First come named moves, each a turn or a mirror, each shown by rows before and after it. For each pair of rows after them, which moves, in which order, take the first row to the second? The first pair is done for you.
F:
[ 0.56  1.88 -0.63  0.35  0.28  1.44  0.01 -1.43 -0.81 -1.54  0.62] -> [ 0.40  1.64 -0.84  0.51  0.09  1.46  0.01 -1.73 -0.57 -1.33  1.04]
[-0.34 -0.07  0.70 -0.84  0.93  0.52  0.52  0.70 -0.61  0.71  1.20] -> [-0.25  0.06  0.84 -0.83  0.91  0.62  0.63  0.85 -0.75  0.49  0.92]
[ 0.56 -0.37 -0.39 -0.24  0.82 -0.81 -0.68 -0.74  1.33  0.48  0.36] -> [ 1.12 -0.04  0.42 -0.16  1.16 -0.71 -0.34  0.10  0.70 -0.45 -0.89]
[ 2.11 -0.33 -2.02 -0.94  0.87 -1.20  1.59  0.48  2.38  1.36  0.89] -> [ 3.09  0.19 -0.93 -0.85  1.21 -1.30  1.99  1.63  1.47  0.14 -0.86]
A:
[ 0.23 -0.51 -0.51 -0.99 -0.25 -0.82  1.84  0.06  0.10  1.05  1.03] -> [ 0.14 -0.16  0.31 -0.31 -0.61 -0.32  2.34  0.35 -1.25  0.41  0.17]
[-0.94  0.49  0.70 -2.69 -2.51  0.14  1.11  0.50 -2.49  0.94  1.29] -> [-0.90  0.15 -0.15 -3.30 -2.14 -0.43  0.74  0.20 -1.06  1.61  2.15]
[ 1.62  1.44 -1.55  2.61 -0.57  0.87 -1.15  0.70 -0.89  0.11 -0.05] -> [ 1.78  1.12 -2.43  2.07 -0.37  0.29 -1.59  0.49  0.38  0.53  0.74]
Q:
[-0.11  0.53  1.27  0.53 -0.81  1.13  0.45 -1.35 -3.12 -1.40  1.20] -> [ 2.11  0.75  0.20  2.34  0.22  1.35  0.02 -0.29 -1.84 -1.62  0.39]
[-1.28 -0.26 -0.24 -0.56 -0.14  0.22  0.65  0.05  0.42  0.75  0.25] -> [-1.33  0.14 -0.31 -0.07 -0.19  0.43  0.00 -0.96  0.09  0.28  0.59]
[-1.29 -0.76  2.04 -0.29  0.57  0.23 -1.15 -1.73 -0.29 -1.80 -0.52] -> [ 0.39 -0.45  1.16  1.16  1.23  0.54 -1.52 -1.21  0.46 -1.97 -1.02]
[ 0.89 -0.67  0.78  0.97  1.76  0.82  1.79  2.07 -0.11  0.59 -1.97] -> [-1.22 -0.90  1.86 -0.80  0.77  0.59  2.19  1.24 -1.14  0.97 -1.31]
Z:
[ 1.74  0.63 -0.94  1.47  0.13  0.74 -0.52 -0.12 -0.29 -0.30  0.49] -> [ 1.55  0.85 -1.14  0.94 -0.34  0.68 -0.43 -0.14 -0.86  0.14  0.84]
[ 1.37  0.73  1.09 -0.79  0.15 -1.21  0.21  2.84 -0.25 -0.61 -2.61] -> [ 0.93  1.01  0.62 -1.76 -0.99 -1.15  0.69  2.86 -1.26  0.27 -1.73]
[-0.82  0.26  0.53  1.29 -1.17  0.70 -1.36 -2.36 -1.69 -1.13  1.11] -> [-0.70  0.09  0.84  1.84 -0.72  0.74 -1.55 -2.44 -1.22 -1.53  0.64]
S:
[ 0.51  0.72  1.68 -0.54  0.31 -0.21 -0.28  0.54 -1.79 -2.43 -1.62] -> [-1.28  0.45  0.46 -1.53 -1.82  0.18  0.25 -0.59 -2.66 -0.01  0.96]
[ 1.96  0.85 -0.44  2.93  0.51  0.94  0.06  0.93 -0.69 -1.57 -1.05] -> [-0.24  1.16 -0.15  0.80 -0.26  0.43 -1.87 -2.32 -1.35 -2.00  1.11]
[-1.71  0.02 -0.32 -0.49 -2.24  0.75  0.41 -2.50 -1.60  1.16  2.58] -> [ 1.83 -0.22 -0.17  2.60 -0.25  1.22  2.65  2.27 -0.17  0.83 -1.36]
Now pairs of rows:
Between the rows of a pair lie 2 to 3 moves.
[-2.70  0.23  1.00  0.66 -1.01 -1.13  0.25 -0.49 -1.28  1.66  0.96] -> [-1.05  0.52  0.79  1.33 -0.84 -0.98  1.55  1.74 -1.36  1.77 -0.61]  S Z
[ 0.12 -0.46  0.39 -0.57  1.00 -1.58  1.36  2.36 -0.72  1.30 -0.79] -> [-0.53 -0.46  1.42  0.06  1.19 -1.08  1.29  1.81 -1.32  0.60 -1.46]  Q S Z
[-1.97  0.71  0.50 -1.69 -0.22  0.30 -0.37  0.32 -1.21 -0.13 -0.70] -> [-1.68  0.61 -0.46  0.64 -0.02  1.32 -1.42 -1.07 -0.84 -0.10  0.16]  Z S Q
[-1.66  0.37  0.88 -2.89 -1.37 -1.12 -0.60 -1.31 -1.76 -0.23  0.93] -> [-0.89 -0.35 -0.40 -1.38 -2.14 -0.24  1.88  1.30 -1.66  2.33  0.70]  F S F
[-1.66 -1.73  0.68  2.23  0.57  0.88  0.85 -0.61  1.08 -0.68  0.03] -> [-2.41 -1.24  1.12  0.80  0.13  0.52  0.05 -1.73  0.43 -1.31  0.67]  A F S
[ 1.55  1.14 -0.07  0.37  0.66 -0.65 -1.28 -0.89  0.60 -1.03 -0.35] -> [ 0.84  0.79 -0.67  0.49  0.19 -0.54 -1.51 -1.76  0.86 -0.17  0.85]  A F
[-0.28  0.95  0.83 -1.34 -0.21 -0.12 -0.97 -1.17 -1.68 -0.90 -0.12] -> [ 1.32  0.35  0.76 -0.49  1.33 -0.59 -0.23  0.96  0.37 -0.88 -1.65]  Z Q Q
[ 0.72 -0.27  1.46 -0.17  1.52 -0.52 -0.93  0.34  0.73 -2.44 -1.78] -> [-1.37 -1.87 -0.84 -0.14 -0.19  0.02  0.55 -0.21  1.72  1.97  1.50]  F S Q
[ 0.93  0.63 -0.88 -1.66  0.92 -1.52 -1.51 -0.41  2.06 -0.88  0.94] -> [ 0.61  0.59 -0.90 -2.40  0.50 -1.72 -1.00  0.03  1.80 -0.37  1.05]  Q Z
[-1.28  0.40 -1.24 -0.29 -0.15 -0.04 -0.67 -0.44  0.15  1.66  2.15] -> [-1.54 -0.03  0.12  2.20  0.63  1.11 -0.79 -1.04  0.01  0.50  0.91]  A Z F
[ 0.65  1.51 -0.82 -1.33 -0.59 -0.55 -0.22  0.51 -1.95 -1.64 -0.07] -> [ 1.39  0.47 -0.19  1.01  1.17 -0.25 -0.24  0.79 -0.15 -2.30 -1.49]  S Z
[ 0.98  0.46  0.30 -0.16  0.69 -0.41 -1.01  0.03  1.11 -0.74 -1.03] -> [ 0.47  0.46 -0.95 -0.80 -0.30 -0.36 -1.05 -0.67  0.96  0.66  0.74]  F Z Q
[ 0.44 -0.01  1.16  4.22 -0.06  2.49  0.50 -1.05 -2.45 -0.96 -1.04] -> [-0.90 -0.95 -1.11  1.69  0.21  0.91 -1.76 -4.09  0.92  0.52  2.69]  S F A
[-0.56  0.96 -0.46  0.38  1.20  0.18 -0.36 -2.29  0.62  0.06  1.56] -> [ 0.66  1.40 -0.77  0.69  0.22  0.70  2.07  0.75 -1.03  1.14  0.35]  S F Z
[-0.08 -0.51 -0.06 -0.26 -0.74  0.30 -0.20 -1.11  0.25  0.93  1.51] -> [ 1.15 -0.43 -0.18  1.19  0.18  0.60 -0.39 -0.56  1.00  0.43  0.71]  Q Z S
[ 0.82  1.53 -0.26  0.94 -0.60  1.31 -0.34 -0.54 -2.09 -0.55  0.10] -> [ 1.59  0.94 -2.09  1.04  0.06  0.78 -0.38  0.05  0.36  0.90  1.01]  F A Q
[ 0.49  0.95  0.33 -1.58 -1.10 -0.56  0.48  0.82 -2.38  0.63 -0.03] -> [ 0.74  0.44 -0.78 -2.40 -0.10 -1.58 -0.78  0.07  0.09  0.86  1.06]  S Q A
[-1.58 -1.94  1.59  2.91  0.11  0.68  1.88  0.72  0.75  0.15 -2.00] -> [-3.51 -0.63  1.46 -0.81 -2.08 -0.12  0.51 -1.88 -1.58  0.06  0.62]  S Z
[-0.86  0.56 -0.48 -0.81 -1.83  1.39 -0.16 -1.40 -2.52  0.26  1.83] -> [ 2.17  1.06 -1.57  2.13 -0.41  1.87 -0.70 -0.24 -1.34 -0.71  0.48]  Q S
[ 0.22  0.76  1.81  1.06 -1.11 -0.38  1.74  0.80 -1.09  0.27 -1.07] -> [ 0.32  0.86  0.34 -0.04 -1.97 -0.71  1.78  0.84 -0.93  1.61  0.32]  F S Z
[ 0.24  1.28 -0.37 -1.22 -0.12 -0.79 -0.83 -0.58 -2.76 -0.88 -0.28] -> [ 1.24  0.90 -0.40 -0.93  1.50 -1.43 -1.54 -0.25 -0.89 -1.56 -0.92]  A F Z
[-1.45 -1.06 -0.37 -4.11 -0.08 -2.19 -0.68 -0.26  2.25  1.19  1.69] -> [ 2.00 -0.42 -0.68  0.84 -0.17  0.20  2.46  4.23  0.44  1.63 -1.66]  Q S F
[ 2.27  0.88 -2.57 -0.45 -0.17  0.75  0.15  0.51 -0.29  0.83  1.18] -> [ 2.39  0.82 -0.92  1.72  0.57  1.71  0.25  0.57 -0.75 -0.79 -0.69]  Z F A
[ 1.83  1.06 -1.61  1.40 -0.96  0.92  0.44  3.00 -0.70  1.35 -1.17] -> [ 1.62  1.72  0.52  1.08  0.75  0.31 -2.29  0.56 -0.48 -2.33 -2.02]  F A S
[-0.62 -0.83  0.23 -0.83  0.59 -0.46 -0.05 -0.27  1.25  0.40  0.11] -> [-0.09 -0.28  0.94 -1.01  0.50 -0.62  0.34  0.66  0.16 -0.36 -0.92]  Z F
[ 0.31 -1.32 -1.28 -0.60  0.88 -1.01  0.17  0.94  1.98  1.10  0.73] -> [ 0.11 -0.53  1.08 -1.44  0.66 -1.10  0.86  1.85 -0.26 -0.84 -1.56]  Q F
[-3.07 -1.37  1.49  0.70 -0.71  0.70  0.56 -1.45 -0.22  0.87  0.73] -> [-1.24 -0.19  2.20  2.16  0.05  1.28  0.01 -0.84 -1.47 -1.26 -1.22]  F Q
[ 0.71  0.18 -0.31  0.84  0.85 -0.29 -1.11 -0.62  0.53 -1.15 -0.71] -> [-0.28 -0.03 -0.72  1.22  0.24  0.22 -1.11 -1.52  0.17 -0.33  0.22]  F A F
[ 0.93  0.81 -0.67 -2.66 -0.72 -0.70 -0.43  0.37 -0.12 -0.10  0.58] -> [ 1.02 -0.34  0.52  0.18  1.32  0.05 -1.15 -0.60  1.70 -1.55 -0.87]  A F Z
[-1.14 -0.56 -0.13  0.11  0.36  0.16  0.16 -0.72  0.28  0.59  0.69] -> [-0.16 -0.23 -0.73  0.96  0.56  0.38 -0.03 -0.53  0.58  0.61  0.65]  Q Z Q
[ 0.72  0.60 -3.18  2.79 -0.83  1.57 -1.03 -1.23 -0.73  1.11  2.37] -> [ 2.10  0.60 -2.67  3.69  0.84  1.33 -1.44 -0.41  0.65 -0.28  0.73]  S F
[ 0.38 -1.05 -0.92 -0.33  0.00 -0.10  1.78  1.45  1.67  2.42  0.41] -> [-1.13 -1.17 -0.73 -1.38 -0.68 -0.21  1.10 -0.20  1.09  2.53  1.45]  A Q A
[-1.22  0.31  0.29 -0.55 -0.95  1.35  0.50 -0.69 -2.41 -0.66  0.19] -> [-1.68 -0.97 -0.88 -0.29 -0.16  1.02 -0.33 -1.76  0.34  0.50  1.80]  Z S A
[ 0.01 -0.93  0.20  0.32  0.24 -0.79  0.43 -0.66  1.43  1.72  2.41] -> [ 0.31  1.01  1.49 -0.66 -1.08 -0.44  0.69 -0.03 -2.37  0.16  1.09]  F Z Q
[-2.52 -1.19  1.44 -0.56 -0.24 -0.03  0.72  1.13 -1.28  1.30  0.37] -> [-1.42 -1.00  1.72  2.22  1.24  0.77 -1.13 -0.38 -0.37 -0.76 -0.45]  Z Q Q
[ 0.85 -0.74  0.61  2.11  0.87  0.84  0.20  2.73  1.36 -1.71 -2.47] -> [-0.85  0.48 -2.32 -1.67 -2.71  0.50 -0.53  0.39 -0.67  1.26  2.62]  Z Q A
[-0.36 -0.51  0.67 -1.82 -0.17  1.03  1.26  1.58 -0.15 -0.50  0.40] -> [-0.92 -0.81  0.14 -2.10 -0.20  0.85  0.52  0.48  0.64 -0.29  1.52]  S F
[-0.84 -0.99  1.48  2.10  1.01  0.68  0.85 -0.52 -1.03  0.73 -0.46] -> [-0.32 -1.56  0.02  1.25  1.64 -0.29  0.09 -0.74  1.32  1.69  0.79]  Q A
